One turn moves every row onto another: examples first, then more rows asked
q_811: [ -8 -16  -5  11  13  32   6 -17  -6   7 -22  13 -44 -53 -44 -55  -4 -53
  -2 -27 -21   1]
q_638: [-28 -47 -22  -3  29  37  -6  -9   8 -11   7   9 -28 -22 -70  10   3 -46
  33 -32 -20 -55]
q_738: [-24 -26   9  14  13  78 -23 -16  -9   1 -20   8 -58  11  -8 -21  -5  -8
  -4 -33 -21 -37]
q_458: [-26 -65 -33   5  25  46 -21  -4  25 -28   1  -2 -19 -19 -67   6  -2 -50
  25 -35 -11 -44]
q_747: [-14 -27 -30  27   3   6 -45 -10  28  -8 -16 -10 -17 -42  -6 -25   4  -4
  37 -42  -8  19]
q_835: [  4 -33   7 -17 -14   8 -22 -21  13  -9 -17   4 -38 -35 -48  19 -12  -6
 -48 -35 -13 -16]
q_205: [-28 -28 -60   9  12  29 -50 -35  36 -25   6  -5 -16 -31 -20  25  14  -2
   5 -10   0  -4]
q_413: [ 13 -44   0  -9  -6  17 -27 -23  16 -24 -23   3 -45 -30 -40  24 -20  -9
 -47 -34  -5  -5]
q_387: [ -6 -18 -16  31  17   1 -30 -18   8  -1 -14  -1 -43 -41  -1  -8  -1  -1
  53 -38 -15  20]
q_597: [-17 -65 -22   8  38  45 -11 -14   8 -27   1   4 -41 -14 -59  23  -6 -47
  38 -29 -11 -38]
q_248: [ -4 -35 -19  20  10  46  -9 -12   8 -12 -29   1 -37 -50 -41 -59  -5 -56
 -11 -30  -9  16]
q_111: [ -2 -29  -6  24  25  41   5 -22  -9  -8 -29   7 -64 -48 -34 -42 -13 -54
   2 -23  -8  19]
q_586: [-23 -40  -3  16   4  83 -35 -14   8 -12 -24  -3 -47  10  -9 -30  -9 -12
 -15 -35 -13 -30]
q_900: [-23 -13 -43   9  29  25 -33 -42  10 -13   6   6 -46 -29 -19  42   9   4
  21  -4  -4  -5]
q_39: [-28 -24   3   9  -1  76 -31 -12   4   1 -17   2 -39   5 -17 -34  -1 -13
 -17 -35 -22 -44]
q_623: [-19  -5 -17  15   1  -6 -31 -11  12  12 -10   1 -18 -50 -15 -24   7  -1
  43 -41 -26   1]
q_644: [ 13 -33  10 -13  -1   9 -17 -26   2 -13 -18   7 -59 -32 -39  29 -15  -5
 -40 -33 -11 -10]
q_627: [-35   2 -43  -6  10  16 -36 -34  19   2  12   8 -18 -38 -32  22  19   3
  10  -6 -16 -28]

q_387 turns into q_747
q_205 turns into q_627
q_835 turns into q_644
And these:
q_39 turns into q_738
q_638 turns into q_597
q_248 turns into q_811

